In the data rows, the value 128 means zero.
Each row of this table is followed by its label. One hidden rule gives the labels. It looks at one to three of the table's principal directions, none of them among the few with the most spread.
[154 139 130  86 127  91 146 115 132  97 108 135  94 137 112 140 102  90
 150 137 136  61  97 174 106 154 131 144 101 154 114 176  97 133 159  65
 107  98 123  67 166 112 113 114  98] Z162
[102  86  61 122 111 142 129 159 179  80 171  64  71 180  87 100  64  88
 118 130  59  98 108 186  93  72 134 118 129 207  73 130 113 156 147  96
 175 220  65 150 168  47 144 187  79] Z205
[142 123 104 106  89 156 151 149 126 106 156 111 111 129 131  93 114  94
  84 184 158 135 112 188 149 114  78 163 126 160 146 152 149 111 146 112
 152 123 137 127 170 155 158 128  90] Z390
[ 70 159 110 132 118 190 147 129 126 130 155 107 123 116 108 126  97 132
  87 102 122 124 113 124 114 131 103 119 129  77 112  83 147 112 196 106
  91 122 156 125 100 122 107 149 113] Z205
[ 92 170 128 149 140 155 117 122 119 141 137 100 136 111 110 132 119 168
 138 100 132 119  87  92  92 131 125 113 130  78 148 116 136 125 123 102
  89 117 159 152 101  99  99 119 119] Z205
[164 112 146 105 100 123 182 154 101 128 131 147 116 112 112 118 111  81
  97 143 151 120 137 185 182 152  98 166 123 116 127 124 126 102 177 136
 122  85 138  72 129 178 116 131 130] Z205
[180  67 174 184  99  52 105 102 155 156 164 177 170 160 160 121 169 145
 109 166 197 221 162 118 170 191 122 158  57 153 221 183 136 132  55 222
 172 133 153 114 204 139 136 134 143] Z654
[175  94 115 122 154 130 122 172 152 103 112  94  94 144  75 118  87  36
 140 159  97 137 110 171 135  68 116 132 134 195 120 152 111 120 122 109
 150 174  94 185 116 100 150 151 114] Z654
[124 132  96 119 133 169 153 173 102 123 115  84 116 105  94  99 110 104
 130 124 100 121 122 130 137  57 122 100 184 138  86  94 109 111 164 116
 133 132 103 165  73 144 122 126 130] Z309
[ 89 163  92  99 156 191 137 150 130  99 124 109 103 122 121 127  98  91
 133 119  77 106 111 136  98  66 126  98 165 121  67  87 127 117 198  84
 123 155 124 149  80 117 124 138 104] Z205
[ 68 131  75 114 123 160 112 135 171 115 149  74 112 161 121 105  93 109
 115 142 100 111 108 157  76  89 120 109 142 157  96 132 131 144 157  81
 141 199 110 157 160  78 153 155  82] Z205
[111 148 123 141 150  77  94 140 140 188 130 106 150 132 143 129 191 191
 187 133 133  92 149 110  92 120 183 128 173 124 128 170 135 153  98 116
 111 140 114 132 126 127 130  77 133] Z205
[196 122 158  93 140 143 127 109 127  90 100 184 145  98 192 126 147  97
 112 169 147 177 153 132 186 143  93 157 103 149 153 115 174 101  98 199
 150  83 147 140 140 190 164 133 162] Z654
[106  93  96 140 121 119 129 155 164 141 153  72  97 169  64 113  87  83
 127 135  99 105 121 173 103  94 138 126 138 180  98 152 102 138 165  79
 132 196  81 139 142  81 137 153  94] Z205
[ 77 110 106 185 124 123 108 131 150 182 172 106 147 163 110 124 154 157
 114 131 133 166 159  97 103 108 149 106 144 132 137 138 121 140 147 121
 133 190 120 153 123 114 128 127 111] Z205
[160 116 108  87 119 148 172 163  94  90 106 141  94 119 118 119 112  57
 112 152 111 112 130 174 162  81 109 127 159 156  92 113  97 109 176 106
 163 121 113 115 110 165 137 122 113] Z309
[ 55  94  93 158  77 119 165  95 157 133 201 126 116 179 102 122  88 130
  54 108 138 135 141 139 103 174 117 112  85 125 125 114 100 136 232 104
 126 168 139  58 184  91  87 172  78] Z323
[181 130 167 114 118 148 150 126  84  93 116 204 137  91 182 140 158 141
 125 118 128 164 156 113 205 138 122 144 120 109 115  84 152 107 103 212
 164  64 137  98  97 200 134 122 179] Z162
[104 100 102 162  99 118 142 156 150 134 196  99 106 163  91 113 107 140
 115 118 111 132 129 153 125 116 137 138 128 147 113 136 130 142 147 126
 150 176 104 109 139  99 114 155 105] Z205
[ 84 131 144 149 154  97 153  61 124 146 125 151 129 136  90 177  95 153
 124  60 120 111 127  66  88 194 147  99 102  87 131 101  94 135 191  71
  58 129 137  70  97  99  58 142 133] Z654
[113 126 133 130 102 144 131 112 141 120 161 118 130 127 138 111 102 145
 107 124 133 134 109 144 131 158 106 148 100 122 142 115 158 123 120 148
 128 126 135 118 164 114 130 153 122] Z205
[165  76 111 125  70 174 186 160 105  84 152 152 112 141 118  86  99  36
  51 174 149 203 151 179 204  87  71 125 110 178 108 111  96  89 203 165
 197 127 121 109 140 188 140 158 108] Z309
[127 148 156 141 106 175 178  96  72 111 134 189 148  86 144 143 124 147
  59  98 169 185 133  78 177 180  79 123  95  49 163  62 139  90 173 166
 104  50 197  91  88 188  82 136 151] Z654
[ 84 131  88 131 115 161 141 126 134 119 144  90 108 140  92 115  94 106
 100 124 116 109 108 136  94 105 117 100 130 138 109 114  98 122 195  78
 118 149 125 137 136  96 113 140  86] Z205
[105 193 102 111 189 139 120 153  89 134  70  89 116 106  98 148 142 151
 210  95  88  62 100  79  62  53 178  71 205 110  67 134  81 145 143  31
  84 127 103 156  30 116  97  73 126] Z654
[136 113 117 146 111 115 155 145 119 128 155 128 108 138  95 132 122 124
 109 125 135 127 132 139 140 130 125 139 127 132 133 139 116 129 153 112
 130 127 128 103 121 132 106 129 115] Z162
[122  99 165 152  90  62 114  75 132 178 141 177 181 144 194 126 192 194
 117 132 182 151 186 106 142 212 153 138  88 112 165 145 124 144 100 199
 137 104 140  69 203 154 129 113 151] Z323
[120 134 126 126 136 136 103 125 151 124 124  87 119 127 107 121  97 119
 141 127 115 105  85 142 100 126 121 133 116 138 143 134 136 129  98 111
 116 142 126 168 151  76 139 140 114] Z162
[ 84 167  91  93 155 131 130 132 144 110 119  71 100 128 106 126  86 141
 169  98  83  44  83 138  53 111 148 107 153 123  80 128 119 151 157  49
  86 148 108 121 118  70 100 133 100] Z654
[157  66 188 128  64  73 152  64 148 127 148 255 164 154 204 145 155 106
  53 141 194 197 206 152 216 252 107 162  30 117 161 120 133 113 158 253
 176  83 171   6 228 188 139 159 161] Z654
[125 120 108  96 123 100 110 132 176 110 121 113 114 151 142 119 121 115
 145 132 108  77 135 172 106 136 151 131 114 160  91 152 127 152 128 139
 140 138 106 106 187  90 146 146 121] Z309
[128 109 131 158 115 118 103 135 152 159 154 109 140 146 120 114 139 121
 112 161 155 154 128 143 125 134 118 147 111 138 175 159 139 126 107 141
 134 151 141 159 165 112 145 128 109] Z390
[ 75 141  91 167 142 112  52 146 173 174 153  63 158 168 153 108 183 220
 182 138 118 136 142  92  60  79 181 106 169 151 117 183 153 186  38 122
 145 211  89 194 138  84 167 112 123] Z654
[129 110 110 114 104 223 189 136 101  84 132 110 106 104  75  94  40  24
  44 144 129 182  94 154 174  89  38 114 122 145 125  63 113  64 226 109
 134 124 141 156 100 157 125 172 105] Z309
[107 108 128 126 121  95 166 103 102 127 128 179 128 151 141 154 132 147
 121  98 117 135 164 102 134 146 148 106 142 120  94 111  93 149 162 106
 145 152 108  55 107 154 105 131 138] Z390
[141 164 150 129 147 158 144 122 103 131 124 148 148  86 136 133 130 131
 111 134 163 169 113  97 149 143  88 139 128  79 171 110 163  95 141 135
  93  83 183 138  83 174 108 114 142] Z654
[ 73 134  86 144 132  87 103 135 158 161 135  69 128 163 100 127 138 197
 171  97 110  86 132 104  71 108 180 100 173 148  87 172 117 183  98  76
 119 185  77 126 126  84 133 119 129] Z309
[ 93 147 122 157 155 115 102 128 138 166 131 103 125 133  94 152 142 157
 158 101 112  94 119  98  85 121 166 112 148 108 131 135 116 139 130  89
  95 146 129 149 103  88 110 106 120] Z309
[118 117 153 137 128  85 120  81 153 144 130 193 149 142 156 161 150 132
 110 116 152 145 160 108 138 194 139 127  89 104 155 125 127 127 148 165
 128 116 166  78 164 131 119 130 142] Z205
[180 126 182 123 146 129 170 123 105 110 135 218 127  97 147 167 129 105
 108 110 129 166 159 123 200 176 110 168 101  82 141  82 168  94 160 186
 115  73 166  73  75 192  97 143 171] Z205
[114  68 111 173  64 197 145 140 131 118 180 130 134 139 116  85 105  75
  25 149 138 225 149 143 193 101  74 114 100 148 148  65 121  85 172 214
 199 152 143 171 158 140 151 178 115] Z205
[173 118 159 131 130  80 106 129 137 137 111 153 137 129 145 141 162 139
 157 135 146 122 144 134 148 155 151 152 109 137 146 165 133 138  71 168
 137 100 126 115 151 134 141 111 154] Z205
[ 99 182 127 118 162 161 110 109 100 127  78 117 130 109 116 147 127 131
 170 101 114  95  94  83  79  94 149  75 149 107  96 117  83 123 149  64
  93 110 129 152  79 112 112  92 122] Z162
[208 168 154  82 163 199 132 171  73  93  54 119 126  44 131 112 126  81
 158 149 119 130  95 132 183  66  92 140 168 126 123  95 154  79  85 153
 119  48 131 206  50 190 156 100 172] Z654
[183 123 112  93 163 159 181 175 109  81 129 127  81 107  94 130  81  42
 105 160 100 134 113 171 158  85  80 162 154 148 131 111 152  99 176  85
 120 135 132 147  68 160 116 147 110] Z205
[181 124 141 119 176 109  98 148 146 112  94 173 128 122 156 153 168  92
 162 144 107 144 159 120 150  99 154 124 134 144 126 132 134 123 103 182
 158 124 136 160 106 138 144 116 154] Z323
[180  52 179 166  68  85 161 100 121 155 167 166 142 144 113 115 119  92
  58 167 200 195 150 164 200 208  81 185  56 152 214 152 122 100 128 175
 143 108 144  84 198 165 130 147 126] Z390
[ 67 124 101 134 108 211 123 130 118 117 136 100 128 127 131 104 104 127
 103 104  77 142 127 116 126  71 124  84 155 130  72  49 118 118 151 143
 163 167  98 176 110 113 153 157 126] Z309
[ 89 125  99  82  79 167 185 119 142  75 176 133  99 137 149 102  65 104
  69 121 110 103 120 194 135 158  89 145  99 122  79  83 149 120 220 128
 137 126 132  48 177 129 115 184  96] Z654
[118 110 126 149 119 150 124 129 129 135 121  99 130 127  90 112 101 101
 117 117 121 144 115 121 131 108 121 100 121 140 124 107  97 112 141 138
 132 136 117 162 125 105 126 144 129] Z309
[120 161 113 102 124 220 170 154  82  93 136 117 119  84 140 108 102 124
  89 128 114 145 111 131 154  94  76 136 158  89 111  64 170 100 157 123
 117 104 145 150  67 176 125 143 129] Z205
[118  89 145 171 115 116 112  88 164 129 168 136 140 153 127 134 103 141
  82 119 140 182 125 111 126 188 105 143  61 121 196 117 151 134  92 169
 131 160 154 144 177  80 121 180 124] Z205
[112 144 146 130 125  94 111  95 124 162 114 149 164 126 166 136 170 184
 145 126 163 129 144  97 119 166 145 125 132 106 145 150 134 142  97 133
 117 112 139 102 146 149 135  97 147] Z205
[192  86 189 163 100 129 122  86  84 146 104 204 179 109 168 131 178 113
  69 174 207 242 164  89 211 168  82 143  83 128 228 124 123  91  70 210
 165  81 171 159 151 204 162 108 161] Z309
[191  96 164 173 111  95  98 123 125 147 146 170 183 131 190 105 196 154
 109 192 205 243 158 101 175 149 103 152  89 137 232 171 155 122  31 229
 179 117 171 166 171 173 150 111 144] Z654
[170 124 150  94 137 115 136 121 132  91 113 161 108 120 147 141 117  98
 147 128 107 100 127 159 146 147 133 151 103 144 110 123 135 122 129 147
 133 100 120  96 142 131 128 137 138] Z205
[215 151 157  69 152 123 131 159 117  87  94 176 124  83 190 134 163 117
 165 156 125 116 144 161 187 126 124 180 141 131 118 135 189 116  75 190
 145  62 135 116 111 194 158 108 174] Z654
[135 118 136 132 144 128 118 128 137 114 129 156 123 133 142 149 131 123
 130 114  99 141 142 119 138 126 139 128 123 123 123 103 139 133 112 158
 148 146 129 137 115 118 131 146 142] Z390
[122 178 118 130 174 149  90 141 105 148  85 109 160 103 156 132 182 175
 159 141 142 143 128  67  93  87 136 102 175  94 149 142 144 142  73 109
 102 123 151 202  72 145 137  85 140] Z654
[157 168 127  88 163 176 121 168 102 104  86 108 106  87 126 129 127 101
 173 134  88  86 103 145 131  64 132 133 175 132  88 111 141 112 114 106
 120 103 109 175  70 144 149 104 137] Z309
Which label does each new row get?
[115 210 124  65 175 148 152 137  68 111  63 138 115  75 144 157 140 152
 189  89  95  39 104 104  97 103 155 102 196  68  65  97 113 129 160  57
  78  71 133  99  43 158  95  75 142] ~ Z390
[148 120 156 131 140 135 114 107 132 115 122 170 141 119 166 147 142 141
 122 118 118 164 150 104 156 151 126 139 107 117 142  99 162 126  86 186
 141 120 137 139 121 141 142 146 163] ~ Z162
[148 133 188 153 132  91 127  77 100 153 114 186 161 110 149 159 157 168
 140 103 166 151 136  76 145 198 139 132  89  84 174 124 119 119 103 159
 102  74 160  90 124 150  96 105 161] ~ Z205
[112 120 119 146 120 132 100 124 135 158 119  88 147 127 120 105 140 142
 131 137 137 132 125 115 115 110 132 111 142 145 143 132 118 128  98 136
 133 139 116 179 149 111 151 117 129] ~ Z323
[ 73 176  71  73 132 171 155 148 146  89 150  89  95 113 138 112  90 140
 125 107  82  52 103 163  88 112 122 126 162 105  66  90 165 134 195  90
 106 128 132 102 125 107 112 147 101] ~ Z654
[109 118 141 176 111 103 135 111 127 171 168 145 155 138 128 138 156 176
  88 122 176 168 157  96 132 184 122 142 102  83 184 137 142 133 135 146
 101 121 168 102 134 141  98 128 129] ~ Z323
[113 146 125 168 133 113  89 147 127 174 141  92 147 129 121 126 172 198
 162 124 140 125 124  96 104 112 158 128 156 114 152 160 142 150  61 126
 120 140 124 169 114 112 135  95 134] ~ Z390
[ 72 130 106 146 139 114 118 118 162 153 160  89 132 155 114 122 111 161
 144 109 108 117 125 114  76 128 150 111 137 129 110 134 132 151 149  95
 105 183 108 124 131  86 110 145 112] ~ Z309
[145 153 130 131 166 152 111 160  99 129  93 119 131 108 124 136 152 137
 177 120 102 136 127  92 128  62 151 104 177 126  98 123 122 129  93 120
 131 131 105 179  48 147 136 101 153] ~ Z205
[107 104 158 158 115 109 155  81 107 147 140 176 145 147 119 156 113 133
  88 105 154 177 144  92 139 184 113 120  95  95 157 111 104 127 156 115
 115 141 147  79 119 142  97 144 132] ~ Z390
[ 85 140 108 129 101 204 159 132 125 111 162 111 118 113 111 106  82 104
  73 113 118 139 111 142 138 119  89 118 119 102 108  65 138  93 211 136
 120 117 150 127 119 129 112 161 109] ~ Z654
[ 83 207 126 101 170 124 119 122 110 141 112 137 131  94 166 162 167 214
 193  75  93  44 122  89  79 136 182 116 178  54  85 101 152 148 132  98
  80  95 142  96  77 126  95  85 145] ~ Z309
[141 129 156 143 162  84 105  95 118 156  90 168 154 127 141 159 167 132
 153 128 147 144 142  78 116 145 151 105 125 116 166 142  95 128 110 126
 120 121 150 136 120 132 116  93 141] ~ Z162
[ 80 177  85 115 135 208 130 160  95 109 119  55 113 108 105  95  97 136
 155 112  86  96  74 118  81  38 127  79 185 122  69  95 104 124 151  65
 121 145 102 182  73 106 121 117 101] ~ Z205
[ 87 150  98 140 121 139  96 146 138 142 153  82 132 136 147 108 157 199
 165 118 102  99 127 118  89  91 167 115 163 134  93 135 143 157  91 128
 141 155  96 152 131 103 142 114 121] ~ Z162
[117 188 125 115 156 140 110 147  79 155  64  83 143  88 111 129 156 181
 196 104 129  80  98  82  97  82 156  95 200 101 100 143 107 140  80  71
  90  94 108 165  58 142 130  66 154] ~ Z323
[151 100 123 119 121 154 150 146 136 107 131 107 107 129  87 112  73  55
  89 153 127 153 108 169 155 113  78 148 118 158 142 124 135 106 145 114
 134 147 124 155 129 128 145 162 115] ~ Z323
[124 135 110 125 167 110  95 135 159 142 114  81 126 143 108 128 120 118
 155 154 125 117 104 129  77 107 129 129 145 151 154 175 137 147  93  71
 106 178 123 183 131  88 144 123 106] ~ Z323
[130 131 128 104 115 121 134 115 140 115 121 158 125 123 153 133 139 115
 116 127 133 102 147 148 140 155 134 131 109 124 112 118 126 120 166 158
 133  91 144  88 162 138 128 126 131] ~ Z323
[111 142  86  84 137 138 176 152  95 112  96  86 104 119  92 110  86 101
 133 124 110  83 103 144 104  85 115 100 187 136  82 122  89 132 182  39
 110 141 102 116  90 137 108 122 108] ~ Z309
[160  94 143 119 104 153 201 140 109 105 165 179 111 122 116 129  87  56
  43 153 149 189 147 171 204 156  57 175 105 114 155  93 157  86 203 144
 136 118 162  81 111 194 115 167 122] ~ Z162
[171 122 181 168 142  71  48  98 134 191  93 147 202 120 188 129 224 193
 162 170 199 188 154  71 137 162 145 141 112 127 229 189 151 141   0 202
 138 109 153 195 169 146 175  78 170] ~ Z205
[104 148 128  60 110 184 192 110 133  56 145 140  77 108 118 126  26  74
 112  79  69  60  87 194 140 154 102 142 100 119  38  51 141  97 242 109
 108  94 113  37 132 118 100 184 118] ~ Z654
[ 89 149  78 113 171 163 161 153 119 112 134  69  90 138  67 124  64  91
 145 123  79 105  87 129  69  55 118  98 184 145  82 121 106 131 203   0
  94 197  96 150  53 105  96 138  82] ~ Z654
[139  55 119 201 102  66 124 137 151 145 189 134 111 199  84 143 135 132
 102 135 138 174 156 128 129 138 147 140  94 170 167 181  99 164 102 124
 168 201 107 117 156  90 117 151 102] ~ Z309
[121  75  96 167 112  54 132 154 172 151 186 130 112 193 102 135 144 131
 110 143 134 142 169 150 121 135 153 141 127 161 142 183 119 165 138 122
 162 200 115  94 162 103 120 142 102] ~ Z205
[137 157 146  79 157 122 145 106 111  86  76 187 106 102 147 180 124 128
 166  64  77  60 138 113 138 150 167 112 132 100  57  78 115 131 155 133
 114  74 120  65  89 135 106 125 169] ~ Z162
[146 167 159 124 141 139  96 114  78 154  74 132 169  88 170 124 187 182
 177 137 155 133 123  78 130 111 143 115 160 112 141 139 125 125  51 135
 120  81 125 167 100 172 153  66 161] ~ Z390
[132 178 129  79 139 153 146 158  94  95 101 122 101  92 136 132 120 147
 189  86  76  46 104 146 128  97 159 126 170 108  42  99 131 131 131 113
 119  84  96  95  77 139 117 110 150] ~ Z162
